In the rows, 128 means zero.
Each path below is one point turned by a fixed rotation once a step. After each direction that follows a path, write how fast that rotation turns it, in degrees per step (0 if it stays still).
Each turn is a multiple of 5 degrees from 10 to 175, or 0.
Each row of a path follows its step; steps can be skipped.
Rotation 1:
step 0: [145 135 129 141 121 117 121 133 136 122 142 130 111 130 121 143 117 125
 134 124 131 123 123 133 125 129 129 126 131 128 139 137 126 120 115 110
 126 133 121 121 133 134 125 136 120 135 135 129 122 144 117 130 124 147
 133 136 130 128 130 107 118 125 110 121 123 144 117]
step 1: [126 125 117 126 124 128 132 138 146 136 121 135 126 129 132 124 121 120
 136 133 129 131 129 124 126 123 124 122 128 122 126 136 144 110 138 121
 125 147 121 135 127 109 129 134 122 128 146 123 116 133 118 121 117 138
 123 116 125 134 122 103 118 117 122 119 127 128 110]
step 2: [133 135 123 130 129 111 133 137 117 140 127 134 126 133 120 106 114 117
 141 123 131 136 114 127 128 132 129 110 130 131 130 135 124 109 103 132
 119 142 122 132 131 129 134 131 128 120 125 121 131 119 135 126 126 139
 122 122 126 144 129 113 121 126 125 129 114 132 116]
step 3: [150 133 126 138 127 120 128 139 123 134 126 132 117 123 120 145 122 124
 127 116 131 118 132 123 120 144 137 110 126 130 139 140 132 114 121 116
 131 136 121 129 124 127 130 117 126 138 124 132 129 128 104 121 116 134
 131 128 117 142 123 108 130 130 125 140 118 125 126]
step 4: [130 122 115 137 128 145 132 130 140 137 130 125 121 145 119 125 121 134
 123 141 119 130 135 114 128 138 131 118 133 134 115 137 131 110 124 117
 125 143 130 131 117 123 123 133 136 133 135 119 122 129 127 122 112 127
 118 122 134 133 128 100 140 128 119 135 112 121 123]
step 6: [136 130 133 129 123 110 133 139 132 139 124 137 115 125 123 138 137 130
 128 134 123 123 129 115 114 130 137 123 117 138 128 128 122 123 124 113
 123 132 117 131 125 128 136 118 143 148 147 147 130 133 122 129 135 127
 125 137 124 135 134 110 128 127 120 134 104 135 128]
step 7: [134 117 128 125 121 110 149 139 147 126 124 125 132 143 122 120 123 136
 127 146 121 130 135 131 132 124 138 126 122 126 120 143 119 118 121 113
 132 138 120 130 122 114 122 128 128 136 133 130 134 138 127 131 125 118
 124 114 130 127 141 105 128 131 126 136 126 112 128]
step 8: [150 129 123 130 132 116 137 127 129 134 132 121 127 136 109 128 129 133
 136 134 129 121 117 135 123 121 131 129 125 138 123 126 115 107 125 125
 105 142 134 117 125 132 124 119 120 129 136 131 126 128 132 134 123 138
 126 117 127 125 146 127 101 132 121 141 119 125 124]
step 11: [139 123 120 123 124 115 133 138 133 124 119 115 120 127 124 140 132 112
 130 112 134 125 118 119 126 144 124 135 122 123 124 132 123 110 131 123
 109 152 133 114 123 126 120 126 111 131 127 140 131 139 137 135 115 137
 119 121 133 141 131 128 121 126 126 136 126 130 124]
Speeds:
[133 126 129 130 126 125 131 127 128 128 130 126 129 128 132 127 130 130
 128 133 125 130 130 131 126 128 128 130 129 131 128 127 130 131 131 126
 127 128 128 129 128 129 126 127 129 128 127 128 130 130 129 125 130 128
 124 128 126 129 128 131 126 132 127 125 124 126 128]	35
Rotation 2:
step 0: [132 133 152 136 125 119 146 119 132 145 132 135 125 115 121 122 107 146
 145 118 126 109 127 117 148 135 122 130 133 121 127 132 130 119 128 119
 130 126 123 130 129 116 123 134 125 132 135 130 131 127 122 133 126 130
 114 122 124 126 124 116 117 124 123 130 136 125 121]
step 1: [122 134 131 121 110 126 129 116 123 128 124 134 115 123 136 151 105 121
 118 120 128 122 132 124 133 126 130 111 126 134 141 141 132 122 139 125
 112 132 136 124 128 113 135 123 134 140 118 123 136 127 115 140 118 130
 119 127 139 133 129 123 122 125 121 128 111 124 126]
step 2: [121 122 137 116 130 119 139 113 125 129 120 126 129 130 123 129 119 124
 120 159 126 137 129 132 151 135 133 118 118 129 104 133 142 107 121 132
 126 129 133 128 119 131 129 129 117 135 125 130 130 123 112 124 125 120
 123 138 134 127 127 123 122 133 128 123 118 129 131]
step 3: [118 143 134 142 120 132 137 127 143 137 112 124 127 122 129 126 121 125
 125 125 133 130 122 127 156 126 123 118 134 110 124 133 145 121 128 124
 141 136 147 143 129 127 127 121 117 126 119 133 129 126 131 134 121 148
 134 124 130 126 119 133 120 138 135 130 139 132 127]
step 4: [127 140 149 139 120 122 130 119 130 135 128 141 116 115 133 130 116 133
 139 128 128 126 138 116 127 124 118 134 126 120 126 116 115 106 138 128
 134 131 129 116 114 121 139 131 121 140 125 130 135 135 121 128 124 138
 129 120 150 133 136 133 114 135 133 137 127 126 137]
step 5: [117 124 133 135 128 135 151 115 127 124 133 139 131 132 119 140 125 125
 131 125 125 122 133 124 141 127 128 129 122 121 129 137 136 120 131 121
 106 125 127 138 130 118 133 126 111 128 119 121 142 137 108 138 126 117
 123 136 140 126 132 132 116 114 121 141 124 112 128]
step 9: [120 130 138 143 122 127 140 116 131 125 126 133 119 122 142 137 139 139
 131 118 118 134 120 111 137 131 125 137 119 124 119 125 135 118 126 105
 122 133 150 138 127 131 137 112 123 126 129 128 145 125 117 142 126 123
 123 123 133 136 141 133 131 136 128 135 130 116 125]
step 10: [131 123 128 141 125 123 136 113 131 142 117 143 132 124 122 141 121 136
 138 126 129 129 137 135 127 132 138 126 122 127 130 132 129 110 127 144
 119 124 134 123 127 141 155 113 123 125 114 119 124 138 118 134 138 133
 116 133 128 143 128 136 119 125 133 123 129 126 144]
step 11: [124 134 136 139 138 118 128 120 140 131 129 132 127 119 111 137 123 138
 119 121 128 134 134 128 158 126 138 128 133 137 115 142 123 119 141 139
 126 132 118 139 137 130 120 127 123 125 120 127 129 122 122 138 143 118
 126 116 146 121 119 122 122 125 127 125 135 115 127]
Speeds:
[128 128 126 130 128 126 127 126 128 128 130 126 125 129 124 127 129 127
 128 128 128 132 127 129 124 126 129 126 129 129 129 128 126 130 131 124
 126 129 130 127 127 124 126 129 126 132 127 130 131 128 127 124 127 126
 125 129 133 130 126 127 128 130 122 130 129 127 127]	100
[125 129 128 127 127 129 129 124 128 128 130 127 125 130 130 126 124 127
 127 122 129 128 129 127 125 131 128 128 126 129 128 128 126 127 125 128
 124 125 128 129 125 130 127 126 127 126 126 126 130 128 125 126 128 125
 125 128 122 129 128 128 130 127 129 128 125 127 128]	85
[130 126 128 126 132 129 124 127 129 126 126 131 131 125 129 131 126 127
 125 129 128 128 126 131 131 128 131 130 131 131 130 126 125 128 123 129
 128 128 132 130 130 128 128 128 128 127 125 129 127 131 126 127 125 126
 125 130 128 131 128 128 127 130 127 127 129 127 128]	85
[125 125 130 130 126 128 131 127 130 127 128 129 125 128 128 126 130 132
 129 126 126 125 124 130 126 127 129 123 127 126 128 129 127 126 126 127
 130 128 132 128 131 126 126 126 129 127 129 130 123 127 131 126 126 128
 125 129 127 131 128 128 129 127 131 129 131 131 127]	115
